cols: U T X H V
M: [ 0.66  1.29 -2.29 -0.97  1.36]
Q: [ 1.29 -0.97  0.66 -2.29  0.66]
F: [-6.77 -3.74  9.14 -0.10 -7.49]
chg F: [-6.77 -3.74  9.14 -0.11 -7.49] => 3, [-0.10]
q: [ 0.66  1.29 -2.29 -0.97] => M
q: [ 1.29 -0.97  0.66] => Q

cols: R E N G A S
L: [ 2.18  0.70  0.32 -7.40  6.50 -8.16]
Y: [-3.89 -1.50 -0.11 -4.44 -3.48  3.21]
W: [-1.20 -0.49  1.46  2.04  5.28 -1.68]
C: [-0.49  1.46 -1.20 -2.78  3.42 -5.28]
D: [-1.65  3.64 -2.80 -1.58  5.50 -6.22]
Z: [-3.73 -0.83 -1.19  5.57 -1.33  3.80]
P: [-3.73 -0.83 -1.19  5.57  0.51  1.86]
K: [ 0.10 -1.46  1.01  1.43 -2.09  3.94]
J: [-3.89 -1.50 -0.11  5.49 -3.48  3.21]
chg W: [-1.19 -0.49  1.46  2.04  5.28 -1.68] => 0, [-1.20]
q: [-0.49  1.46 -1.20] => C
chg Z: [-3.74 -0.83 -1.19  5.57 -1.33  3.80] => 0, [-3.73]
col: [ 5.28  3.42  5.50 -1.33  0.51 -2.09] => A
col: [-2.09 -3.48] => A
rest: [-1.58  5.50] => [-6.22]

cols: zipa bedi mol virid rel gepi
muti: [-4.24 -1.19 -1.18 -1.30 -1.40 -5.31]
zopu: [-5.05 -5.10 -3.01  2.99 -6.80 -4.83]
Noda: [-3.13 -1.21 -0.86 -0.73 -1.28 -3.87]
Bog: [ 0.81 -0.56 -1.60  2.89 -2.89  2.13]
kipi: [-0.88 -0.73 -1.42  0.50 -4.43 -7.07]
zisas: [-6.74 -0.45 -0.60 -4.57  0.67 -9.38]
q: [-0.86 -0.73] => Noda
rest: [-1.30 -1.40] => [-5.31]

cols: nipef sozu Modos sote Felun
bak: [ 2.08  3.94 -5.20  5.89  0.71]
kapot: [-7.71 -4.46  1.62 -0.75  1.19]
fenof: [-2.13 -1.92 -1.88 -1.06 -0.58]
Tuki: [ 0.41  0.86 -0.39 -0.40 -2.00]
semal: [ 2.08  3.94 -1.21  5.89  0.71]
vek: [ 2.01 -1.02 -8.69 -5.10 -2.84]
Govad: [ 1.15 -1.38 -4.83 -2.18 -2.06]
pato: [ 6.87 -4.28  2.50  0.33  7.64]
Sego: [-2.51 -5.23 -2.73 -5.25 -2.88]
col: [-1.92  0.86  3.94 -1.02 -1.38 -4.28] => sozu
rest: [-2.51 -5.23 -2.73 -5.25] => [-2.88]
col: [-1.21 -8.69 -4.83  2.50 -2.73] => Modos
col: [ 0.71  1.19 -0.58] => Felun

cols: nepil vemik dipu Lok
Nek: [0.67 6.13 0.00 1.10]
kofop: [6.12 0.00 0.00 1.10]
nuf: [0.00 0.67 6.13 0.46]
q: [0.67 6.13 0.00] => Nek
col: [0.00 6.13] => dipu
chg kofop: [ 6.12  0.00 -0.01  1.10] => 2, [0.00]
q: [6.13 0.00] => Nek
rest: [6.12 0.00] => [0.00 1.10]
col: [0.00 0.00] => dipu

